In the rows, 128 means zero.
The rows below fall into families. The same turns and mirrors carry the whole set onto itself and the rows of a family onto each other. For each named row, which other rows are in its family? Write them in the order they are listed.
These 16 rows form 4 families of 4 rows each.
K_958: [139 110 146 151 123 169 134 104 100 144 158 117]
K_190: [118 170 143 120 121 141 120 125 132 137 135 106]
K_895: [132  97 131 136 121 164 134 112  97 133 143 111]
K_200: [117 163 156 134  99 101 116 107 123 149 143 126]
K_257: [135 168 149 134 113 105 121  97 127 119 149 133]
K_236: [108 153 158 130 104 101 119 109 117 148 126 131]
K_437: [145 102 133 141 123 161 133 117  97 115 146 116]
K_602: [143  97 131 136 117 155 129 111 101 154 144 105]
K_645: [107 163 159 123 123 119 121 107 129 140 142 133]
K_814: [127  97 158 135 110 130 111  97  94 113 142 105]
K_844: [134 105 153 153 113 142 132  90  97 128 164 142]
K_876: [136 155 136 125 100  92 119 113 121 130 131 135]
K_60: [148 104 143 145 105 152 115 118  94 120 135 100]
K_148: [146 113 142 147 119 170 121 126 106 112 144 119]
K_567: [128 170 158 137 107 100 112 113 126 128 148 126]
K_812: [144 161 123 137 101 119 133 133 120 150 132 131]

Which other rows belong to the same family as K_812? K_190, K_814, K_844
Which other rows belong to the same family as K_876? K_958, K_645, K_60
Which other rows belong to the same family as K_567? K_895, K_200, K_437

The rows below fall into families. The same turns and mirrors carry the whole set onto itself and the rows of a family onto each other. For each named row, which other rows are in its family? Write them in the order they are listed.
These 16 rows form 4 families of 4 rows each.
K_152: [135 100 134 114 143 155 123 111 116 133 127 110 138 123 155 124]
K_539: [104 143 114 136 116 146 143 132  97 127 104 131 117 136 153 139]
K_246: [104 142 127 139 131  91 130 151 149 140 122 121 115 163 126 135]
K_489: [125  95 157 118 138 109 130 128 158 144 146 125 139 127 128 118]
K_537: [140 108 128 105 158 151 134 117 119 119 128 118 131 118 157 134]
K_324: [130 103 163 129 141 123 112 120 174 130 123 120 147 149 131 131]
K_685: [107 137 107 129 117 116 146 138  87 127 126 125 111 125 142 129]
K_559: [111 136 128 123 136  89 133 151 147 150 109 118 125 155 117 140]
K_930: [ 97 146 136 138 119  94 120 148 151 129 120 138 122 142 112 133]
K_730: [123 101 156 131 144 121 110 127 171 123 127 111 149 132 129 123]
K_890: [ 97 134 140 149 104  96 127 139 142 133 114 125 128 145 115 127]
K_468: [134 105 143 112 135 154 134 104 114 120 130 121 144 112 147 124]
K_343: [111 143 116 122 120 134 132 139  85 138 121 137 108 132 141 134]
K_856: [127 102 147 131 131 152 122 104 113 107 128 126 130 111 156 121]
K_365: [136 101 154 114 140 106 114 124 158 128 144 112 142 136 124 122]
K_208: [113 147 113 135 125 138 130 132 102 117  93 117 111 138 146 143]

Which other rows belong to the same family as K_930? K_152, K_730, K_343
Which other rows belong to the same family as K_468? K_539, K_246, K_365
Which other rows belong to the same family as K_685? K_537, K_324, K_890

